In the rows, 128 means zero.
The rows of D fall into 3 groups, which share some directions, and each row is roughly a mix of its group's hidden directions.
D (90 x 12):
[[161 174 119 146 149 104  86 164 166 134 131 134]
 [153 148 150 111 137 109  90 162 149 160 130 183]
 [144  66 131 145 108  96 108 166 122  98 111 143]
 [130  94  81 114 101 163  98 110 130 101  92 106]
 [115  94 126 148 133 113  94 141 194 116 119 164]
 [159  71 115  90 133 154 131 125 165 106 100 121]
 [ 90  94 115 116 174 169 111 137 145 101 103 105]
 [143  77  99 185 129  89 139 146 126 133 130 112]
 [111 184 158 156 159  91 118 161 116 140 148 130]
 [ 89  93 138 180 115 126 167 167 111 124 124 141]
 [121  97 164 158 132 126 120 153 100 170 180 118]
 [190 123 101 113  84  96 130 107 148 107 114 123]
 [125  79 152 118 119 106 186 119 102 103 154 139]
 [ 88 117 142 114 136 143 181  87 105  93 149 118]
 [135 147 142 138 170  65 143 149 148  91 142 118]
 [119  76 175 132  75 134 128 114 125 152 104 132]
 [138 141 119 148 111 166  97 161 152 167  77 129]
 [140 123  86 100 124 128 140  57 156 112 136 114]
 [168  93 142 101  90 129  90 157 148 161 114 124]
 [136  81 128 173 135  70 159 128 131 126 144 144]
 [149 175 173 100 105 125  92 101 147 152 133 145]
 [128 144 146  72 136 160  89  98  89 142 145 123]
 [134 115 148 129  84 107 132 109  79 104 152  81]
 [175 160 139 132  80 112 148 116 140 175 115 145]
 [103 161 139 109 180 147 142  93 164 162 136 122]
 [167 149  96 106 121 127 130 138  76 124 135  74]
 [105 152 163 115  96 131 159 137 120  66 154 135]
 [113 181 124 143  75 140 135 125 149 126  81 110]
 [122 128  75 159 187 134 132 120 130 152  95 143]
 [119  85 110 114 174 164 117 152  92 127 158 107]
 [ 97 117  82 118 147 155 167 127 118  80 101 113]
 [113 144 150 144 140  97 155 110  78  91 172 121]
 [ 85 112 155 138  99 162 164 122 144 117  89 160]
 [123 113 144 128 173 163  89 188 144 134 123 137]
 [147  75 159 117  67 125 117 148 115 130 107 120]
 [ 77 167 153 145  91 152 159 156 122 141 113 127]
 [100 142  94 153  78 142 140  89 115 142  91 108]
 [101 124 159 139 170 116 107 189 106 100 129 120]
 [ 95 107 133 166  92 167 137 155 105 159  96 136]
 [163  92 134 168 113  79 124  90 132 137 149 105]
 [144  84  91 102 173 135 128  98 114  91 141 110]
 [ 97 157 127 139 156  95 104 145 111  83 104  87]
 [169 118 114 117 112  96  89 126 108 132 159  73]
 [114 142 119 112 129 177 120  82 129 178 160 147]
 [108 134 121 137 158 164 170 133 115 153  80 167]
 [120 122 195 109  74 128 143 122 110 118 154 126]
 [158 151  93  89 127 148  95  95 145 102  96 107]
 [127 158 152 100 140 144  96 177 133 159 132 174]
 [147 176 144 102 143 115 121 110 109 147 187 103]
 [ 76 170 138 140 146 152 163  85 144 123 137 142]
 [163 164 123  92 132 109  93 146 145 118 179 106]
 [113 106 132 155 141  85 144 170 122  74 108 108]
 [143 147 163  81 146 154  80 130 120 155 158 143]
 [ 99 169 152 106 126 168 114 178 122 154 124 152]
 [111  88  94 164 105 104 164 116 122  89 153 135]
 [188 122  99  88 117 127 101 106 165 114 114 120]
 [110 156 118 153  87 107 172 115 153 105  83 133]
 [130 145  87 138 171 122  91 104 175 157 140 118]
 [164  91 100  86 128 169 101 105 156 126 140 141]
 [ 96 156 107 131  97 157 160 107 130  98  89  93]
 [115  80 120 182 121 107 163 120 109 125 145  92]
 [114  94 117 133 186 124 136 141 158  95 172 142]
 [139 179 114 150 123  85  79 144 106 107 147 121]
 [164 176 113  96 145 126  93  95 161 147 143 128]
 [171 126 152  90 106 110 112 185 123 105 151 135]
 [ 75 155 141 138 130 113 167  86  92 136 150 118]
 [104 159 149 120 114 102 175 116 150 107 107 178]
 [ 76  95 140 154 140 164 121 173 101 124 112 128]
 [137 156  88 129 138 102 108 134 136  72 163  95]
 [ 80 126 174 144 118 136 172 113 119 101 127 165]
 [141  81  83 169 140 126 115 164 115 137 126  92]
 [ 77 105 124 143 135 142 191 124 102 100 136 115]
 [ 91  98 164 158 131 133 166 111 102 137 103 168]
 [161 104 108 108 169 143  73 163 119 147 144 131]
 [128 157 101  97 115 164 121  89 135  95  94  92]
 [119  89  97 108 136 145 167  75 163 114 126 119]
 [102 174 135 152 137  89  99 150  90 101 123 101]
 [144  80 106 141 105 135 138 144  83 134  75 113]
 [175 114  96 106 150 144  67 122 127 132 128 100]
 [120 103 123 139  72 131 138 107  96  99 110  79]
 [ 80 113 140 110 149 162 172 114  95 102 153 117]
 [117 174  76 141 173 127 122 100 146 120 146 104]
 [132 150 132 111  88 131 122  90 113 124 157  63]
 [120  95 136 144  83 107 138 131  92  70 126 105]
 [108 107 160 158 153 109 164 126  77 123 127 167]
 [115 181 137 137 110  76 154  92 102 126 128 108]
 [168  76 131 121 111 126 109 156 107 170  93 128]
 [120  74 113 163 133 127 142 146 109 124  72 154]
 [130 125 157 170 131  86 162 176 125 129 154 155]
 [109 129 174  89 113 142 138 112  64 138 117 114]]

Here is one row of each group, with its name. Which group are the others in?
[133 144 149 128 122 159  77 171 116 178 145 117]
V
[116  99 105 140 154 117 176 100 167 113 170 144]
X
[166  83 100 137 109  96  90 144 112 119 121  91]
W

[ 79 121 136 144 141 149 157 192 107 141 135 147]
V
[ 96 131  97 197 136 131 118 158 144 133 154 150]
X
[102 146 192 112 123 120 152 119 124 143 162 169]
V
[135 144 133 118 154  68 119 131 110  74 161 114]
X
[102 182 120 104 102 174 132 120 133 112  90 109]
V
[117 117 126 188  88  91 168 114 135 125 116 106]
V
[108 118 145 104 153 167 114 116 101 151 186 156]
X
[162 120 107  98 100 161  93 120 145 131  75 110]
X
[143 147 135  99 117 138 152 189 116  78 126 152]
W
